[[-4.55  3.01  0.39 -3.38  3.55  3.93  4.76  0.52]
 [ 3.51  4.82  4.06  0.04  2.84  0.98 -3.00 -3.38]
 [ 0.19 -3.33 -1.74  2.55  3.49 -2.62  1.94 -2.78]]
|
[[ 3.01  0.39 -3.38  3.55  3.93  4.76  0.52 -4.55]
 [ 4.82  4.06  0.04  2.84  0.98 -3.00 -3.38  3.51]
 [-3.33 -1.74  2.55  3.49 -2.62  1.94 -2.78  0.19]]

[[-4.60  4.99  4.00  1.02]
 [-2.85 -4.45  4.40  4.53]
 [ 5.01  3.77 -3.72 -5.25]
 [-4.63  3.74 -3.36  3.23]
 [ 5.02 -2.08 -5.22 -3.23]
 [-4.22  4.20  4.08 -3.07]
 [ 4.86 -4.89 -1.26 -2.92]
 [-3.98  4.43  3.22  1.41]
 [ 3.63  2.99 -4.03 -4.80]
 [-4.03  4.72  3.64 -3.19]]
|
[[ 4.99  4.00  1.02 -4.60]
 [-4.45  4.40  4.53 -2.85]
 [ 3.77 -3.72 -5.25  5.01]
 [ 3.74 -3.36  3.23 -4.63]
 [-2.08 -5.22 -3.23  5.02]
 [ 4.20  4.08 -3.07 -4.22]
 [-4.89 -1.26 -2.92  4.86]
 [ 4.43  3.22  1.41 -3.98]
 [ 2.99 -4.03 -4.80  3.63]
 [ 4.72  3.64 -3.19 -4.03]]

[[-0.17 -1.07  0.81 -0.46 -0.39 -0.04  0.66]
 [ 0.24 -1.56 -0.44 -0.31  0.48  0.44  1.58]
 [-0.54 -0.53 -0.31  0.41 -0.70  1.26  0.18]
 [-0.03  1.09 -0.43  0.39  0.14 -0.03 -0.62]
 [ 0.29 -1.64 -0.19 -0.48  0.45  0.20  1.17]
 [-0.23  6.14 -1.76  2.22 -0.09 -0.13 -4.89]
 [ 0.38  1.15 -0.18  0.14  0.19 -0.61 -1.63]
 [ 0.15  1.15 -0.75  0.53  0.22  0.10 -0.62]
 [ 0.14  0.40 -0.74  0.21  0.43  0.13 -0.68]]
|
[[-1.07  0.81 -0.46 -0.39 -0.04  0.66 -0.17]
 [-1.56 -0.44 -0.31  0.48  0.44  1.58  0.24]
 [-0.53 -0.31  0.41 -0.70  1.26  0.18 -0.54]
 [ 1.09 -0.43  0.39  0.14 -0.03 -0.62 -0.03]
 [-1.64 -0.19 -0.48  0.45  0.20  1.17  0.29]
 [ 6.14 -1.76  2.22 -0.09 -0.13 -4.89 -0.23]
 [ 1.15 -0.18  0.14  0.19 -0.61 -1.63  0.38]
 [ 1.15 -0.75  0.53  0.22  0.10 -0.62  0.15]
 [ 0.40 -0.74  0.21  0.43  0.13 -0.68  0.14]]

[[ 4.47 -0.02 -0.94 -0.03  0.44 -1.53  3.11 -2.05]
 [ 0.98 -2.85 -0.15 -1.60  1.64 -1.21 -0.83 -0.05]]
|
[[-0.02 -0.94 -0.03  0.44 -1.53  3.11 -2.05  4.47]
 [-2.85 -0.15 -1.60  1.64 -1.21 -0.83 -0.05  0.98]]

[[-3.78  4.83 -4.03]
 [ 0.07  2.06 -1.43]
 [-0.04 -1.50 -1.92]
 [-3.85  2.53 -0.29]
 [-0.54 -5.09  3.70]
 [-0.98 -4.17  4.31]
 [-2.67 -0.72 -1.09]
 [-3.40 -0.90  2.09]]
|
[[ 4.83 -4.03 -3.78]
 [ 2.06 -1.43  0.07]
 [-1.50 -1.92 -0.04]
 [ 2.53 -0.29 -3.85]
 [-5.09  3.70 -0.54]
 [-4.17  4.31 -0.98]
 [-0.72 -1.09 -2.67]
 [-0.90  2.09 -3.40]]

[[ 1.45  2.79  0.25]
 [ 0.89 -5.33  0.70]
 [ 2.30 -2.19  4.52]
 [-5.02  1.63 -2.39]
 [-1.57 -0.01  4.38]
 [ 0.44 -1.73  0.00]
 [ 4.90  4.41 -0.63]
 [-4.35 -2.74  3.55]]
|
[[ 2.79  0.25  1.45]
 [-5.33  0.70  0.89]
 [-2.19  4.52  2.30]
 [ 1.63 -2.39 -5.02]
 [-0.01  4.38 -1.57]
 [-1.73  0.00  0.44]
 [ 4.41 -0.63  4.90]
 [-2.74  3.55 -4.35]]

[[-1.78  0.77  3.86  0.16 -0.94 -2.60]
 [ 3.79 -2.55 -1.44 -2.41  2.80  4.45]
 [ 3.56 -2.40 -0.85 -2.95  2.59  4.64]
 [ 3.44 -2.44 -2.23 -1.25  2.78  2.97]
 [ 2.71 -1.91 -3.14 -2.55  1.88  4.53]
 [-2.25  1.07  2.48  0.19 -1.38 -2.57]
 [-0.05 -0.66  1.02  1.57  1.11 -3.01]]
|
[[ 0.77  3.86  0.16 -0.94 -2.60 -1.78]
 [-2.55 -1.44 -2.41  2.80  4.45  3.79]
 [-2.40 -0.85 -2.95  2.59  4.64  3.56]
 [-2.44 -2.23 -1.25  2.78  2.97  3.44]
 [-1.91 -3.14 -2.55  1.88  4.53  2.71]
 [ 1.07  2.48  0.19 -1.38 -2.57 -2.25]
 [-0.66  1.02  1.57  1.11 -3.01 -0.05]]
